rotation ticks, each row followed by its count of ticks:
The counts run from 0 to 220.
[-16   9 -31  31  -7  11 -20  -4  41  23 -19  14  26   9 -29  44  -1  -3
 -17   0  11  15 -20  34   9   0   1  13   0 -15   8 -15 -48 -12  20 -24
  14  -3  11   6   5   1  30  -3 -42  -5 -21  21  -8  37   3  10 -26 -11
 -10 -23   3   6 -13  -7   0  -7  -8  -2  37  16  31  -7 -21  -1  -3  37
   9  11  40] -> 130
[  8  -2 -25   5   3 -15   8   6 -16  27 -19  14   6  -7   3   7  21  -1
 -60 -25  12  -9  19 -38  -5  10 -14 -29 -44  -1 -36 -23 -27 -14   4 -32
  11  31   3   8  -7 -31 -11 -27 -24  -9 -11 -19  28  -1   0 -19 -44 -16
  -6  -3  28  -3  -9  12   7  -6  -3  13  27  19  23 -30  -7  -1  -4 -26
  21  31 -13] -> 204
[ -9  22  -3 -23   0  -3 -39  11  21 -22  13   5   7  -6   7  30 -38 -25
 -17  10  56  25   4  -1 -25  -6 -15  -8  27 -22 -29  -2  -2   0 -33  -5
  -4 -19  19 -15 -33  40   2 -11  32  19  -5  10 -26  28 -32  19  26  30
  -8  -4   1   8  34  -3  -8  -7  16  35 -23   6  -7  15 -25  -6  12  20
  32 -18  10] -> 10
[ 12  25 -22  21  20  -8   5   7  26   3  -6  -9   9  -1  34  -6   2 -34
 -27   1  12   5  21  -3  37   5  20 -24 -13  -3 -25   2 -10  -2  20 -10
  30  27  -9 -43 -25 -50  15 -15 -15 -19  11 -32  13  23 -20 -17 -25 -42
   5  -5   4 -19   0  -3  -6  -7 -12  23  35   5  48  11 -31  -5 -16 -28
  16 -17   8] -> 106
[ -1  37   8   8   1 -12   5 -27  32   8 -13  18   3 -14  16  20  25  -4
  30 -11  -2  10 -40  11  22   2   6  16  12 -35   8 -17 -39  -6  -3 -21
 -13 -36 -15   0   8   4  10 -17 -22  -3   6  40  -7  24  -7 -16  -6 -44
 -14 -12 -22   6 -40 -13   2 -16   8  -8   8  21  41  22 -22  13   5  37
  -4  40  16] -> 132
[-13  26 -14  21 -10   4  -6 -22  39  13 -12  19  16  -1  -4  41  15  -7
   8 -12   6  20 -29  29  15   2   1   5   5 -26   3 -15 -50 -13   9 -22
 -11 -25  -3   5   8   7  19 -12 -29   0  -5  30  -9  34  10  -5 -19 -31
 -17 -22 -15  19 -31 -13 -12 -12  -2   6  26  14  43   4 -23  -3  -1  45
   9  27  25] -> 131
[ -2  38 -19 -10 -11  -8 -11 -18  28  -6  -1 -31  -5  -5   2  21  -1 -53
 -20  23  23   6  27 -20  -2 -21 -41 -21  23 -19 -17 -26  -1 -24 -10   7
 -17  -6  24  -2  -3   3   3 -17  11  -1   6   1 -30  -2 -25  19 -19 -12
 -13 -17  -9  21 -13  -5 -36  19  26  27 -10  20  18 -53 -22  -7  26   9
  47 -15  -7] -> 184
[ -8  12  55   3  -5 -13 -41 -14 -35 -25 -23  26 -17 -20 -11  -3  30  -3
  -7 -12  18 -11 -11   4  39  -9 -14  11 -12  17  -1 -15  -1 -11 -21 -11
 -18  -9 -26 -11  -4 -29  16  -9 -16  -4  31   9  -1  28 -28 -17  -2 -23
 -19  15 -14 -24 -20   8 -28 -41  12  10  -9 -54  22   3 -22  42  -2  17
 -28  37 -13] -> 125
[-27  18   8  18  23  -8   1 -30   6   9 -14   9   8  20  10  19  25   2
  28  -4 -10  -2 -23  -2  64  -7   6  21   8 -19  18   2 -34 -20  -4   3
   4 -12 -48  23  20  31  36  -9 -15  -2  21  19  -3   1   8  21  -5 -25
  -6   3   6  25 -49 -25  15   1 -25  17  32 -36  23   2 -12  23   4  23
  -6   2 -16] -> 102
[-14  19  -7 -14  13 -14 -13  -8  20  -1   8  -4 -10  -2  -2  54 -16   5
  20 -19   3 -17 -11 -14   2  47  46   9 -23 -11  -4  12 -31  -6   0 -15
  -2  -7 -18  13  21   8  13 -13  50  17  18  33  15   7  -3  -6  -7  18
 -26 -21  -8   5  -4 -13  30  -4  -8  38  15  28  26  10 -57  18  -1  -4
  31 -15   0] -> 63
[-15   6  29 -12   8 -32 -14  -3   6   3  -2  -6 -18  -6  20  31 -14  -8
  33  -2  -8 -10 -13 -34   3  43  44  20 -16 -16  -4  10 -23 -12 -13   1
  -1 -18 -29  22  28  18  16 -19  48  15   4  51  -3   4 -12   5   9   2
 -18 -15 -24  19 -17 -16  28  -1   3  27  10  23   5  16 -52  19  16  -6
  28  -9  -2] -> 64
[-13  45 -14  -6  23   5   4 -29  33  -2   9  -2  33  15   7  29  -9  -7
  18   1  20  29   1   7  30 -43 -34   8  35 -20   1 -20 -21 -12  -9  12
 -20 -17  -5  18  -5  48  10  -8  -4  15  18  -6 -23  -7 -13  38   0  -5
   8   9  25  41   0 -25   7  25 -22  30  -9 -23  19  -6   3  11  -1  45
   9  11  -7] -> 3
[ 14  17  16  -5  34 -10 -12  -6  17 -47  -6 -18  35  23 -13  10 -11   1
  44  -4  -7   2  18 -49   6  31  33   1   3   0  -7 -30 -16  -9 -40   7
 -15  -9  33   1  14   6  -8   6  26  30 -23  25 -45 -28   4  18  17  15
  -6   5 -24  16   7  -2 -31  -9   7  30 -47   2  20  -6  -2   0   5   5
 -18   4 -10] -> 42
[  6 -30  15 -25  16 -23  -1  18   2  14 -12 -17 -17  22  20  -5 -31 -14
 -36 -23 -22   6  23 -28  18  16 -18  22 -24 -10 -16 -22 -32 -37 -10  25
  32  21 -14  52  19 -21  -3 -31 -31 -18 -23   7  -2  -5 -45  -3 -35  -6
   2 -31   1  -8 -30   2  33 -15  -2  11  22  20 -15 -25  10   9  -2 -13
  11  -4 -14] -> 173
[ -3  15 -20  -6  33   9   5  35   0  -5   3 -15  10   9  13  14 -18 -10
 -32  -2  10   0  40 -29  19   8 -13 -13 -16  11  -8  11  11 -19  -4  21
  19  14  12  10 -34  -2   0 -28  42  -4  -3 -34 -15  -2 -47  15  -3  13
  -7  -2  47 -22  47  -6  28   7 -19  34   2  12 -11 -10  -7  -6   8 -35
  21 -46 -13] -> 38
[ -3  51 -52   4   6   0  27  -4  12  -6  13  -8  -8  -5   8  24   7   0
 -13  -1   4  -8  47 -31  15   6 -28 -21  -8   6 -22  -2   9 -18  -7   4
  -9 -10  -8 -14  -2  -3 -19 -20  34 -29  23 -21   5  -4   8 -18  -5 -28
  -8 -11  29  -7  -3 -15   6   4  -4  34  17  45  42 -24  -8 -12  16  -7
  43  -9 -32] -> 213
[ -1  40 -16  15   8  19   6   4   2 -35   8 -23  -3  -4 -18  24  -3 -22
   7  -3  24 -12  35  19  24   9 -18 -10 -14  36 -30   4  12 -22   2  13
  -5 -28  13 -38  -1 -39  -3  -4  32 -31  39 -14  -5  32 -15 -13  17 -28
  -1   3 -14 -32  16 -17 -26 -36  -3  24  11  -3  38   1 -23  11  10   0
   2 -33   6] -> 115
[  6  46 -24  29  23  26  26  18  12 -34   7 -31  11  -2  -8   6   2  -9
   3  -2   0  -7  30  12  34   9 -16 -13  -1  41 -10   8  17 -30  11  20
  10 -35   6 -29   4 -48   6 -13  14 -38  19  -5 -13  16 -17 -16  12 -38
   7   0   7 -38  26  -7  -7 -22 -18  17  14  12  33   1   2 -14   2   2
  -1 -20  -2] -> 114
[-15 -13  36 -41  -6 -14 -36   0 -25 -16 -20  26 -18  15   6  27 -11  -7
 -23  -4  19   9   0 -15 -10  13 -21   4 -39  -5 -18 -26 -28  -6 -36 -21
  -7  17   7  23  12  34  -9   9   5  30 -18  18  -2  29 -25  33   8  35
 -18  -3 -20   0  -1  -2   1 -37  14  23 -16 -15  -8  -3 -14  32  16   3
   7   1  -9] -> 19
[ -8   2 -32  -6   2 -23 -36 -14  10  15  13  38   0  -6   6  38  -8   2
 -31 -22  45 -19  13 -15 -15   0  10 -16  -2 -46 -28 -12 -31   6 -12 -34
   8  32 -16 -15 -21   6  -6 -12   4   5   0 -22  26   6   8 -13 -32  11
 -20 -14  14  22 -11  -9  -5  -9  14  32  11  17  41 -14 -30  10 -12  -1
  48  14   1] -> 206
[-13  -1   3 -18  24  15   1 -10  -6 -13  -9   1   6  36   6  17  11 -31
  17  -5  27  22  29   4  39 -12 -27  14   9 -27 -29   1 -12 -11 -21  19
 -21 -18  15   5 -14  20   9 -25 -11  -9  13 -20 -48  10 -28  22  19   6
 -17   8   7   8 -18 -19 -23 -35  -7  26  -3 -57 -15 -21  10  32  18   6
  -4 -37  -6] -> 147
[ -2  -7   9 -16  37   6   4 -17   8  -6 -16  -4  27  29  -4   8  27 -21
  14  -8  23  19  19  -9  47   1 -16  16  16 -36 -16 -16  -9 -14 -21  19
 -18  -6  25   6 -15  17   4 -29 -27   5  -8 -24 -48  -5 -29  32   0  12
   4  23   7   7 -24  -9 -40 -24 -15  15 -14 -56 -10 -18   5  31   5   0
 -30 -22   1] -> 148
[-20  24  19   5  22  -1 -14  -5  40  -3  14 -20  22   0  10   9  -1 -17
  29  27   8  11 -20   0  44  -4  30  27  57 -42  16   5   0 -10 -14   9
  23 -13 -24 -15  -9  27  26  -8  15   4 -21  18 -39   6 -16   8  22  -1
   1  19  -1  19 -14 -18 -17   4 -14   7 -21  -1   5  42 -21  13   1  18
  -6 -37   0] -> 110
[  1  34  26   6  20   1  -9 -24  -5 -21   6   6  38 -14   0  -6  28  -3
   7   2  36 -25 -15  -7  33 -16  34  -5  13  -4   7   5  -5 -13 -25 -17
  20  -2 -26 -40 -28   1  16   6  20  23   4 -20 -16 -18   0  12  15  14
 -11  43  18  26  14   1 -38  14 -20  22 -40 -26  25  46 -19  25 -14   1
 -24   1 -30] -> 80
[ -5 -23  24  16   7 -26 -22   4 -29  -9 -42  10 -14  -8   5 -15  25   9
 -15  -1 -22  -6  -4 -49  30  47  27  -3 -29   1  -7 -20 -12 -12 -15 -26
  14  34 -23 -18  16 -24   5  -1 -12  -4 -29  30  -2  16 -15 -16 -15 -34
  -8   4 -37 -23 -30  -2 -18 -40   0  12   4 -13  23  -5 -11   5   0 -22
 -12  14  -2] -> 96
[  4  32  -4  18  -3  29  20  19 -15  13 -28  18  -2  -5   3  18  52  26
 -35  12  -5 -20  -8 -39  39  16  -5 -15 -35   6  24 -18  -9 -11 -28 -49
  17  22   8  -2  -4  12  -6  -4  13   0 -47  -1   0  -2   0  17 -16  -4
  -9  21  30 -16   3  -4   3   1 -31 -16  -5  27  20  17  -8  -5   7 -23
 -10   6 -29] -> 59
[  7  37 -18 -31  15  -4   4 -15   0 -25  11 -10  -9  12  22  28   5   0
   5   7  36 -16  44 -29   8  15   1  -8  -4 -35 -40 -18   7   2 -30   3
  -7  14  -6 -26   7  18 -20  -4  46   8  17 -16   6  -1  -1   1  15  21
   5  11  -9  11 -21 -32 -16 -14   0  36 -22  10  34   1 -29  24   0 -21
  29 -28 -41] -> 215
[-12   8  17   5   4   0  -2  20 -35 -25  -2 -10   0  16 -11  -2 -42 -11
 -24 -20  21  -7  22  -6   8 -19 -14 -12 -28  62 -13  18 -16 -56 -13  18
  37 -17  12  20  -4 -12  13  -8  25   2  27   1  -6  -4 -21  14   4   9
 -38 -18  21   7  43  18  30   9  12  46  12  -8  -3  -3  31   4  23   6
  19   6 -12] -> 46
[-18 -25   0  27   8 -19 -39  35 -14   0  -5  25  -6  31   8  -6 -13  26
 -30 -11   1 -11  10 -11  31  10  37   2 -19   7   1  -3 -32  -8 -21 -27
  66  42 -17 -31 -10 -35  19   1 -16  -7 -32 -17  11  13   1 -14 -12 -16
 -12 -14  -6 -10  -5  -3   2 -39  -4  14  23  10  28  19   7   2  -7 -10
   6  12  12] -> 98
[ -9  27  19  24  25   5   3   3  31  -3   3 -29  30   3   6  -6  11  -2
  18  29 -12  17 -14 -11  60  -5  16  22  49 -27  21   5   5 -29 -17  13
  18 -28 -26  -9   4  13  22 -14   8   2 -29  21 -44   3 -16  14  26 -15
  16  27   6  -2  -5 -15 -10  15 -33  -2 -17   7   4  38   5   7  -7  11
 -30 -24 -12] -> 111
[-13  20  37  -8 -25 -15 -46 -18   5 -21   3   3  -3 -22  -1  10 -24 -36
 -13   3  30  16 -10  20   8 -51 -37  10  29   0  -5 -16 -22 -28 -12  21
   2 -21  -6  -3 -14   0  24 -14  -5   2  29  14 -21  12 -43   4  -8  -9
 -22 -15 -17  11   1  14 -25   1  33  21 -13 -15  10 -18  -8  17  14  41
  20  21   0] -> 154
[  8  63  11 -18  20 -11  22 -21  26 -17  19  -7  11   0  41  19   7   2
  42 -11  -8   5 -14 -30   6   3  10  -1   7 -30 -14 -15 -26   1 -32  -3
  -8 -29  -3   6  -5  14 -13 -31  35  21  29  20  -3 -20  -8   0   2  -9
  -9 -18 -11  30  -3 -13  13  15  -8  31 -20  35  26  29 -17  -2  10  -3
  11  32 -25] -> 34
[  1  56 -25  -5  14   1  14 -19  43  -9  15   8  18   8  28  38 -10  -4
  47  -5  -4  15  -7 -26   0   2  22 -15   2 -30  -6 -17 -35   0 -23 -10
  -5 -26  17   7  -5  23  -9 -26  31  27   9  16  -2 -16   9   6   2 -11
 -17 -26  -6  41  -9 -24  14  13  -9  31  -7  44  47  13 -21 -23   5  17
  26  25  -3] -> 33
[ 24  58   8 -21  37   5  36 -28  31  -8 -17 -28  34  -9  15  -8  23 -23
  -5  -7 -10  22  -3 -29  20   0 -31  -2   2 -10 -16 -36   0 -32  -5  11
 -28 -16   2   8   2  12 -22  -9 -13  11  11  17  -4 -10 -28  30  -4 -20
  29  14   3  -4   4   4 -12  27 -32  13 -19 -15  23  -6  -1  11 -13  10
 -25  19 -31] -> 5
[ -5   1 -39   3  34  11 -14   6  18 -27  -6 -13  17  25 -24  44 -13 -11
  15   4  12  15  38 -28  15  25   9 -23   1   1 -13  -3  -6   3 -11   0
 -29   8  42  -1 -12  23   1 -11  43  11 -13 -10 -41  -8 -14  33   4  23
 -15  -5   8  17  28 -14 -19 -14  -2  43 -16   2   4 -36 -19 -11  17 -11
  22 -33  10] -> 40
[-25  29 -32  -2  23   3 -20 -10  32  -4  20  15  29  27   4  30 -35  -3
  -5  -1  21  31   7  19  21 -42 -34  14  32  -9   3 -11 -25 -10 -19  13
   7  -8   0  13 -31  42   7  -2  -6  13  23 -19 -14   1 -12  32   3   2
  -9 -11  30  38  16 -22  14  20 -18  40   8  -7  17 -10  20  -4   8  45
  24   8   3] -> 2
[-23  29  20   6 -23 -23 -39  -1  -8   1 -12  11 -15 -37 -12  30 -27 -11
 -26   4  10 -12 -31  -7 -11 -23  -1  -6  -5  24  19   5 -17 -26  -6 -19
   7 -16 -18  12   8  10  28   2  36  12  20  35  11   7 -15   2 -10  -5
 -42 -12   7  16  23  11  19  28  23  28  10  19  25   0 -36  -7  25  19
  45  26   2] -> 55
[-12  16 -27  18  17  -9 -12  -2  -4   6 -10  37  27  -1 -15  15  -7  25
   8 -45   1   9 -10 -17   0  -2  -9  -8 -23  15   0  -6 -46  -8  -3 -26
 -15 -19   1  29 -26  -3   0 -33   2   0  18  16  18  -8   9 -19 -29 -19
 -22 -15  21  16  26   5  31  -3  -6  42  24  18  26 -15   3 -15   2  24
   5  74  20] -> 24
